First come named moves, each a turn or a mirror, each shown by rows before and after it. For each pair of rows after them, which moves, in which order, take the first row to the second? The first pair is done for you.
move P:
[  0.8  11.2  -3.8  22.7  15.8 -23.0 -34.6   3.3  -5.5  -9.2  -9.1  -1.3
  25.2 -18.2   1.2   9.2  14.1  12.1   8.4   8.8  41.2  -3.3   6.3 -16.5
   2.3  -0.7   1.4 -28.5  15.1  13.2  -8.3  11.3  -9.6 -18.1  -1.5 -14.0]  ->  [ -9.7  11.5   2.4  12.8   9.2 -24.5 -37.6   0.6  -2.6  -4.2  -9.8   9.5
  28.6 -14.6   5.1   5.0  15.1  17.0   5.0   9.1  39.3  -2.1   1.2 -24.3
   3.7  -2.2   8.4 -28.0   8.7   9.3 -12.9  10.1  -6.8 -16.8   1.7 -15.6]
[ 21.5 -10.8   2.1  -3.8  11.3   0.6   0.8  16.0  15.5  -4.4  17.7  13.6
  -6.6  -3.7  10.4  14.7  -3.5 -14.7   8.5   8.4 -12.1 -17.8 -16.2 -28.7
   7.5  -9.3  12.2 -17.1  18.6  -2.8 -13.6  18.8  -6.5 -21.7 -24.4  10.5]  ->  [ 26.2 -11.1  -4.6   1.7  14.3   3.6   3.0  14.5  15.8  -4.8  17.2   4.9
  -7.7  -5.0   6.2  16.9  -4.6 -16.5  11.5   9.6 -12.4 -17.3 -10.2 -24.0
   7.2 -10.5   6.3 -17.6  22.3  -0.9  -8.3  19.3  -5.6 -20.3 -23.9   9.6]
[ -9.4 -15.3  19.9  -3.4  11.3   6.6  10.8   0.7   5.4  -1.2 -23.8  12.5
  14.0   9.2  -6.3  -0.5 -28.7 -13.0  -9.9   7.2   8.6  -3.2  -4.5 -17.7
  -2.0   4.3  14.8  -6.2  -8.6 -24.9  -4.9 -10.4 -16.9   8.3   5.2   4.9]  ->  [  8.4 -16.1   7.3  13.9  27.6   9.9  15.5   4.0  -1.1 -12.3 -23.4 -18.9
   4.3   1.2 -16.0   9.7 -27.5 -23.3  -0.8   3.7  16.2  -2.1  10.2  -3.0
  -1.7   5.7   1.4  -0.8   6.2 -11.5   6.2  -2.9 -12.8   6.3   2.0   8.1]
move B:
[-21.4  -6.3  -0.2 -16.7   4.1   2.2 -16.9  -3.6  -1.0  -9.1  13.3  -1.2
  23.3  -2.1  -7.5  -6.4  -4.4   0.7  -7.7   9.1  -6.2  -2.7  12.8  11.7
   0.2 -14.6 -11.3 -11.0 -16.7   3.2  -1.5  -1.8  -7.7  16.8  -5.8   2.2]  ->  [-17.7  -0.8  -2.3 -16.5   7.1  -1.2 -13.5  -1.2  -1.4  -5.3  16.0  -1.8
  19.9  -6.9  -5.8  -6.6  -6.0   1.3  -6.7   8.0  -6.9  -0.6  11.3  12.1
   1.7 -15.1 -10.7 -11.0 -14.6   3.7   0.9   1.7  -7.2  16.4  -9.0   1.4]
[ 20.3  -4.0   0.8  -2.1 -12.9  -8.3  -5.1   6.5  14.1  -7.4  26.5  13.1
 -21.9 -13.6   9.8   1.0   9.2  17.9   4.4  -0.5  -4.2  13.3  -7.5  -9.9
  -3.5 -12.6   4.5   0.5  -5.4  -1.6   2.1   0.0   1.4  -1.2  -6.2   9.8]  ->  [ -1.6 -12.8  12.8 -12.8 -11.3  -2.3  -1.4   1.6  14.8  -8.7   8.5  21.2
 -14.7   3.9   5.9   4.0  14.9  11.4  -4.8  -4.5  -6.5   4.0 -18.9 -11.9
 -10.2   0.4  10.3   5.4 -23.2 -10.5  -5.5 -11.8   9.9   5.0  -2.5   2.8]
[  5.5  -5.8   0.2   2.7  -9.1   0.3   8.3   2.3   6.6 -11.3 -13.4   5.9
   4.1  11.5  -2.1   0.2  21.2   3.7 -10.1  -2.3  12.3  -3.1  -3.4  -1.5
  -5.3   7.0   4.9   9.5  -6.6   3.7   0.7  -2.6  10.4   0.0  -3.9 -18.7]  ->  [ 22.5   5.0  -7.7   9.9  -8.3  -1.0   4.9   8.8   9.0 -13.3   4.8   0.0
  -2.3  -3.1  -2.1   1.5  17.7   5.5  -2.1  -1.1  13.4   5.0  -0.1   3.6
  -2.1  -4.9  -1.7   3.6   4.0  14.9   6.8   8.0   6.0  -2.9  -8.3 -10.9]
move Q:
[  4.6  -9.2  10.0  36.3  -1.6  -6.7  20.7  -8.3  -8.5  22.6   3.4  27.3
 -11.2   6.4  -1.0  -5.8  -4.9 -24.2  15.1  22.3  -3.6   3.8   6.7  -5.3
  -5.0  10.5  12.4   8.6  17.1 -45.5  10.7  -4.9   6.5  -3.1   0.8 -31.3]  ->  [-10.6 -14.0  14.6  23.6  -4.0  -4.2   8.8 -14.4 -16.0  25.0  -0.1  28.6
  -0.1   5.0   4.0 -19.0  -9.6 -23.9  -0.4  25.7  -6.1   9.1  14.0  10.5
  -2.9  11.0   7.1   4.8   8.7 -46.3   9.8 -14.1   7.9  11.1   3.6 -30.9]
[ -7.0   0.6  -6.2   4.9  -8.4  -7.6  22.0 -18.2  -4.9  34.9  15.9  45.6
  -4.3  11.3  31.2   1.6  15.8  10.7 -26.1  -8.1 -19.5  -4.5  14.7  -1.6
 -33.0  28.2 -24.0  26.0 -14.9 -40.5  -7.1 -19.8  26.5  -0.3  27.1  -3.3]  ->  [  9.8   1.7  -7.3  16.2  -8.5  -7.2  35.9  -9.7   6.5  32.8  16.7  44.2
 -15.4  12.2  25.7  14.0  19.8  11.8  -7.2 -11.5 -16.3 -11.5   7.6 -16.7
 -37.3  26.8 -17.8  31.7  -6.9 -39.7  -6.0 -11.7  27.4 -11.5  23.8  -3.6]
[  5.5   4.0 -14.3 -10.4   3.1 -25.1  -6.5  11.9  28.1  -9.5 -22.3  42.0
  -2.1   0.8  -4.2  -7.6  26.8  -4.3  23.1  -9.1 -18.7   4.1   9.4  25.8
  -3.9  20.1  21.9   4.2  17.5   1.4  10.5 -14.4  10.1 -29.7  -7.5  19.6]  ->  [ -4.5   2.2 -14.9 -21.6   3.4 -22.1 -15.0   3.9  20.9  -7.5 -21.7  42.0
   5.3  -1.0  -0.9 -17.8  26.6  -1.5   9.2  -4.8 -17.9   9.2  14.4  35.6
  -4.5  20.7  15.9   1.5  11.7   0.0  11.7 -22.7  13.6 -24.5  -5.0  21.3]
move W:
[  3.9  -6.9  -9.7  20.9 -12.5  -0.1 -20.1  14.3   7.1 -21.4  18.3   2.5
   2.9 -17.6 -15.3  13.7  -1.5   3.7   1.9  -1.1  21.2   5.3  -2.3  14.8
  -8.8  -8.1   2.9  -5.7  12.2  24.3  12.8 -12.8  -9.6 -13.4  -4.7   1.7]  ->  [-12.1 -17.6  -8.9  17.7   0.0  11.0 -14.2   9.1   1.1 -23.0  -2.5  -5.0
   9.5  -3.0 -18.6  19.4   8.2  -9.2  -4.5  -4.2  20.8  -3.9  -3.7  23.6
 -11.8   5.2  -4.2  -1.8   6.2  20.6   8.4 -23.1  -0.7  -7.1  -2.1  -3.6]
[  7.1   6.0   3.2  38.8  21.2  35.0  15.0  -4.9   5.8   1.5   9.1  -6.7
  -3.3   3.7   4.4  10.0  -3.8 -19.7  16.9  19.8 -18.1  -8.7   8.5 -10.3
   6.2  -3.6 -20.0 -36.6  24.1 -15.5  -8.3  -1.7  -1.7  -7.8  -1.3   5.4]  ->  [ 17.7  16.9 -12.9  44.8 -13.5  15.0   7.1   9.9  12.5  -1.0  34.7  12.4
 -14.1 -11.7   4.0   5.3   1.1  11.7  20.2  13.7  -4.8  12.2  -0.5  -9.6
   4.5  -9.4 -21.0 -30.8  22.0  -6.1   4.5   2.7   0.1 -15.0  -1.8   4.7]
[-63.1  -9.9 -10.0  -8.7 -26.0  -5.3 -32.7   2.2   8.0 -10.2  -6.4  -3.9
  43.8 -14.1 -11.5 -39.1   3.2  -5.7 -22.1   0.5  12.1   9.4 -10.2  26.7
   5.4  -2.8 -10.9  -3.5 -19.9  15.1   4.4  -9.4  -0.2  12.8  -9.4 -12.9]  ->  [-57.2 -11.9   5.8 -16.0   4.8  16.8 -25.8  -8.4   7.3  -6.2 -12.9 -19.2
  52.5  -5.4  -6.3 -37.7  -9.4 -35.2 -17.5  11.6  -2.9  -5.8   1.1  19.7
  11.8  -5.0  -8.8 -12.6 -14.0   9.1  -6.7  -6.4  -7.5  19.8  -8.7  -6.4]
[-16.1 -16.0  -1.6  -2.0 -13.9 -10.2  12.8  -0.6   1.6   0.0 -18.2  18.0
  -9.7  19.1  -4.4   5.9  23.1   8.0  -2.1  -7.7  10.1  -4.8 -24.2  -3.0
 -15.9  34.5   8.7  18.2 -22.4 -19.9  -5.0 -13.4  18.2   5.3  13.4 -18.3]  ->  [  0.2 -15.4  15.0 -11.6  24.5  14.7  18.8 -15.0   1.5  15.5 -19.6  -2.1
  -1.4  23.1   8.7   9.5   3.4 -26.1   4.9  12.4 -17.5 -19.6 -10.5 -19.1
  -1.7  23.4   9.6   1.2  -7.7 -25.5 -17.2  -4.2   6.8   8.9  11.7  -5.1]
move K:
[ -6.7  17.2   9.0  -6.8  -4.7   0.6  11.5  15.3  -5.3   1.2 -25.2  31.0
 -14.3  23.1  10.2  22.1  -1.3  14.6 -10.2   1.1 -11.1   0.5 -14.7 -18.9
 -24.5  13.5   5.3  -2.3 -21.6 -26.5  -1.5 -32.9   4.6  -0.1  23.5 -21.7]  ->  [-18.3  12.6 -17.0  13.4  11.4   9.2   1.9  14.9 -10.2 -24.2 -33.8  -4.8
   1.7  12.8  -5.4  24.1   8.6  -1.2 -13.5  -1.9   7.3   5.3   6.1  23.0
 -14.8  11.0 -22.9  -9.7  -9.2   4.1  12.4 -40.1   5.9   5.9  12.1 -27.3]
[  5.7  -4.7  -9.6 -24.7  52.1  19.8   4.5 -33.2  -9.6  17.1 -11.3  -9.6
  -4.0   6.5 -10.4   0.7  -9.5 -12.4  11.5 -23.3   0.9   2.0  10.1  -0.5
   4.5  12.8  30.4  15.0   8.9 -18.5 -34.0  -6.9  10.8  15.9  22.2  10.8]  ->  [  0.8  -5.4 -15.0 -17.9  54.7  19.5   2.7 -32.7  -8.9  12.5 -14.2 -14.7
   0.7   6.3 -17.3   4.7  -5.4 -16.0  11.9 -24.5   5.8  -1.6   7.8   6.6
   7.1  15.1  28.4  14.7   8.3 -15.2 -34.2  -7.4  12.7  14.2  20.5  13.3]
[ 37.2  -7.8  -6.2  23.5   6.3 -11.6   9.6 -15.9   5.8  -2.0  18.0 -23.7
 -21.1 -11.0 -21.5   8.6   4.5   2.1   8.7 -21.8  13.5   9.1  28.9  -4.8
 -10.7 -10.2 -17.3  12.2  18.7  -1.1  14.1  14.5   6.4  16.0   2.8   3.1]  ->  [ 39.1  -9.4  10.8  17.6  -3.9 -13.9  17.0 -14.5  17.1   9.0  16.6  -0.2
 -28.4  -2.5 -14.6  14.7   8.1  10.1  11.7 -22.0   5.4  -0.8   6.6 -33.5
 -15.0  -7.2  -0.1  16.3  12.4 -19.6   1.1  14.9   5.7   6.7   6.0   3.2]
[ 23.7   6.3   0.7   4.2  -3.3 -13.1  10.3   0.6   6.8  13.8  10.9 -15.1
 -19.6 -15.1   6.3  -2.7   1.3   8.3  13.1   1.1   2.3   8.3   3.7  -3.3
   3.5  -6.3  -7.9  -2.4   1.0  -1.9   5.6   3.4   2.7  -9.3  -2.8   7.8]  ->  [ 12.8  -1.2   3.7  13.0  -0.9  -9.7  15.9   8.0  16.1   5.8  -2.8 -13.5
 -12.2  -5.8   0.6  10.8   9.8   1.1  17.6  -2.4   4.0  -3.8  -8.5 -15.5
   3.8  -3.9  -0.9  -3.3  -3.0  -4.7  -0.8   4.9   6.9 -12.8  -7.2  -0.7]
Now pairs of rows:
Between the rows of a pair lie 2 to 4 moves.
[ 38.9  33.0   5.4  -4.1  38.9   4.0  14.6  16.6   2.4  21.4  20.7 -13.9
   0.1 -10.5 -12.4   3.7  -8.9  -0.8  16.2  20.2 -15.5   2.4   9.2 -21.5
 -16.0 -23.3   1.8 -10.1  -7.1  11.4   2.4   8.5 -12.6  -3.6 -17.7   7.3]  ->  [ -1.5  21.5 -14.8   6.1  21.9  -5.5   1.9  17.0  -9.4  -8.0   6.2 -22.1
  15.6 -12.3 -25.9  -3.2  12.1  10.6  -7.2   4.2  10.6  15.5  16.3  29.7
 -20.0  -4.3 -22.6   0.5 -20.1  29.3  18.3 -17.5   4.8  10.8 -13.3 -14.0]
K W B K
[  5.6   6.3  11.4 -30.2 -17.4 -10.3   0.2 -13.8  -3.6  25.8   8.6  38.6
 -12.8   5.1  27.5 -20.2 -17.3  28.8  -9.3   7.3 -16.1   3.5   0.8 -15.8
  -5.5   7.3  28.6  10.1  -9.9 -29.3  -9.9  -4.6  -0.2   9.4  14.2  12.0]  ->  [-33.5 -12.5 -21.8  17.4   4.2   1.0  -3.4  -0.8   3.5 -33.1 -28.7 -14.8
  17.7   9.9 -14.6   6.5  19.2  -2.8  -1.3 -13.5  24.5  -7.3   7.1  41.6
   3.5  15.5  -5.5   7.7   2.3  17.7   7.7 -17.3  12.6   4.6  -7.1 -16.6]
W Q K Q
[  0.1  -3.7  40.4   9.9  33.5  19.4  17.1   9.6  19.1 -13.6 -25.5   8.1
  -8.3  36.8   4.4  11.4  18.7 -21.5   5.4   5.7 -48.3 -37.2 -26.0   0.5
   9.7   6.8  11.5 -17.0 -10.6 -20.4 -36.4 -14.6 -23.8  -2.7   6.3 -59.3]  ->  [ 60.2  25.3   4.9  44.6  11.8  -2.2   5.2  32.1  17.3 -25.2  24.7 -17.7
 -36.7 -10.1   0.9   6.6  14.2   4.5  27.8  -2.4 -29.3  -1.3  -3.7  18.2
   8.7 -20.3 -10.7 -17.9  23.8  16.9  -2.6  14.0 -33.0 -21.2   0.0 -45.4]
P B W
[ 24.4   3.6 -39.4  15.1  16.9 -11.8  14.9  26.5 -10.8 -14.9 -16.0 -49.0
 -15.4  13.4 -13.3  16.3  26.1 -29.3  10.3 -11.2   3.4  -9.2  26.5  11.0
 -24.2   5.7 -22.2  18.0  36.2 -22.1  27.4  -6.8 -11.0  10.9  14.8 -12.8]  ->  [  0.2   5.3 -24.8  11.0  34.6  10.4  -2.6  24.8  13.2  -8.6 -18.8 -42.9
  23.1  14.8  -2.9  13.0  11.3 -49.2  17.4   7.7 -11.2 -32.2  20.7  -9.3
   8.5 -27.7  -9.2 -20.1  43.1 -19.2   7.8   8.8 -27.0   3.8  -8.0  -2.8]
P K W Q
[  1.2  -8.7 -19.9  24.5  10.1   5.3   5.4   4.1  26.8  -6.9   4.0  -8.2
   3.4  -8.1 -16.1  23.0  -2.0 -18.6  25.8  -1.1   2.9 -11.2   0.6   1.8
   7.3 -11.1  -6.2 -12.9  23.8   9.9  -4.8   5.3  -2.9 -18.7 -26.9 -10.7]  ->  [-15.6 -11.9 -17.1  24.0 -15.0  -9.9   3.6  10.4  32.3 -12.4  -1.2  14.1
   1.3  -3.1 -20.8  20.7  10.3   3.9  14.0  -8.6  12.2  -6.7 -15.0   0.6
   1.4   0.5   0.6  -4.5   7.9   4.6  -2.2  -3.9   3.7 -21.5 -25.4 -18.0]
B W W W
[  0.4   3.8   0.5  -7.6  16.1  14.5   5.2 -11.5  -9.9  -0.5 -12.9 -19.7
   6.3   4.4  -0.4   1.3  -9.3 -19.9   4.5  -5.0  -9.7  -9.6  20.2   5.2
   1.7   2.7  -8.1 -14.7  -0.6   5.6  -9.6 -12.0  -1.7  10.2   3.2   5.8]  ->  [  9.2  16.3 -13.4   1.7 -12.7  -4.7 -10.0   1.8  -4.8  -2.2  12.4  -3.3
   1.1 -16.4   1.2 -10.8  -7.3   9.5   4.8  -8.1  -0.8  11.1  17.8   7.2
   2.5 -14.3  -8.5 -17.6   4.9  17.5   1.9  -6.0  -6.4   1.8  -4.2   8.7]
P K B W
[ -4.9   3.6 -30.0  38.7 -37.1 -23.2   1.5  39.5   8.1 -46.5  11.6 -23.6
  -4.3  -6.2 -39.7  14.5  33.9  21.9   6.4 -18.7   9.4  10.5  11.7  40.6
  13.2  10.9 -14.1  -0.1  -0.2  28.5  35.0  32.3 -11.0 -15.0 -32.9  -3.6]  ->  [-64.3 -19.1  18.4 -21.2  16.6  23.1  -2.1  -4.2  -9.6 -15.0 -31.4 -18.4
  38.7  34.1 -11.6  -1.2  11.0 -25.9 -27.4   7.7 -34.4 -25.7  17.7  27.7
  30.6  21.7   0.3 -20.4 -25.8  -9.6  -8.5   4.1 -14.6  24.1 -22.3   2.9]
Q B W P
[-25.4   5.9 -21.7  16.1  -2.0   0.8 -34.2   4.3  16.2 -15.3   7.5 -18.7
  23.9  -2.8   4.2  -8.1  -3.3   7.3  -6.9  15.8  12.6  16.5  10.7  24.2
  32.6 -22.6 -12.4 -16.0  13.3  27.8  -0.9  11.3  -1.7   2.6 -12.6   0.2]  ->  [ -0.8   3.5  18.9 -12.4 -12.3  -6.0   0.6  -6.5  16.3  25.5  -0.7  27.8
 -12.8  22.6  21.5  -1.9 -11.0  15.5  -5.0  16.1 -14.6   3.4 -15.5 -37.5
   6.8   2.5  25.5   9.6  -4.9 -24.1 -24.1  12.3   1.8   1.9  11.0   5.3]
B K P K
[ 12.9  -6.5 -12.4 -19.5  17.7  -0.6  -5.9 -10.1 -28.6   3.4  -3.1 -18.5
  -2.2   3.1  -4.7  -9.8   2.1   7.4 -15.0   1.1   0.9  15.1  22.5  34.1
  -8.9  20.8 -20.4  10.8  -6.2  -4.2  12.9 -24.4   6.9  27.0  16.1   3.5]  ->  [ 43.0   4.6 -26.3  13.2  16.3  -0.3  -2.2  12.4  -6.1 -10.7  15.2 -28.6
 -10.0  -9.8 -17.7  10.2   6.0   3.2  15.0   0.7  13.1  10.1  15.9  17.1
   2.5  -1.3 -19.0   0.5  20.6  14.6  20.8   3.4   3.1  -0.8  -5.2   9.8]
K B K K
[-10.7 -17.7  17.8 -24.1   9.1   1.2   2.5   6.3  13.8   1.1 -28.1   0.2
   3.3  15.9   7.7  -9.3   8.1  -2.3 -19.8  -1.6  15.7 -24.2  -9.1   6.5
 -19.0   5.7  -4.0 -11.4 -31.7  -8.2 -11.3 -14.2   9.4   6.3  -1.5 -17.4]  ->  [  8.6   0.3  -0.3 -21.1 -11.7 -15.3 -14.0  13.4   6.5   3.3   5.1  -2.0
  -6.1 -13.2  12.2 -25.4   0.8  25.7 -23.7  -3.7  24.7   7.5   7.0  26.9
 -17.6 -11.1 -19.0 -14.1 -21.3   9.1  11.3  -8.5   5.3  10.2   2.1  -8.2]
K W W W
[-14.6  -0.5 -20.5   1.6  12.5   7.2 -20.0  -1.0 -15.8 -24.8  -6.9 -22.6
  30.5  -4.7 -10.6 -11.1   2.1 -11.0 -18.1 -11.0   8.6  10.0  23.9  54.3
   1.1  10.7 -27.7  -6.1  -5.3  30.0  10.6 -22.5   7.7  11.6  -4.4  -4.1]  ->  [-31.3 -14.9   4.0   8.3 -13.0   0.4  -0.7  16.3  26.1 -18.3 -26.3  28.0
  29.4  26.4 -11.8  14.1  18.5  -3.4   3.2 -13.3   3.7 -24.9 -33.4 -17.4
   2.2  10.3  23.3  -1.5 -20.6   3.4 -16.3  -8.1   9.7 -16.6 -17.8 -16.1]
K Q K P
[-11.6   1.3  17.8   6.1 -14.0   1.2 -13.3  -8.7  20.0   0.7  -8.7   5.0
  14.0 -25.5  -8.0  16.7   5.9  10.5 -17.9  -5.8   6.6 -19.5  -6.5   0.9
  10.3 -25.7   0.6 -15.2  -8.6 -11.3 -17.0   4.1  -8.8   8.3 -25.4 -15.6]  ->  [ 14.7  10.0  19.3  -3.7  -1.0   6.0 -10.7 -17.6   6.9  14.1   3.8 -10.8
   3.6 -31.7   1.6   8.8 -13.2   1.9 -18.0  -0.1  -4.9  -9.2  14.5   3.4
  10.5 -27.8  -7.9 -14.6  -0.6 -10.9 -14.4  10.9 -14.3  16.2 -17.0  -5.7]
P B W K
[  9.3   5.6   9.2  -3.4  15.6   4.6   5.8 -13.9  -2.1  16.8  -1.3  -0.2
 -11.3   2.4   4.9  -1.9 -12.1  -8.9  -6.1  -4.4 -10.5   0.5   3.1  -6.1
  -5.7   5.4  -1.7   7.9   6.5  -8.7  -1.3  -3.7  -2.8   2.8   5.7  -0.4]  ->  [ -7.4   9.2  -2.7  -2.7   5.7  -2.0 -12.6 -11.1  -5.0   7.7   6.1  -6.1
   0.5 -10.1   2.1 -10.5  -8.1   3.1 -13.4  -8.1   1.3  11.5   9.2  12.4
  -0.9  -3.0 -10.4   0.1   6.8   6.6   4.1  -6.9  -2.8   4.6  -0.1   1.9]
K B W Q
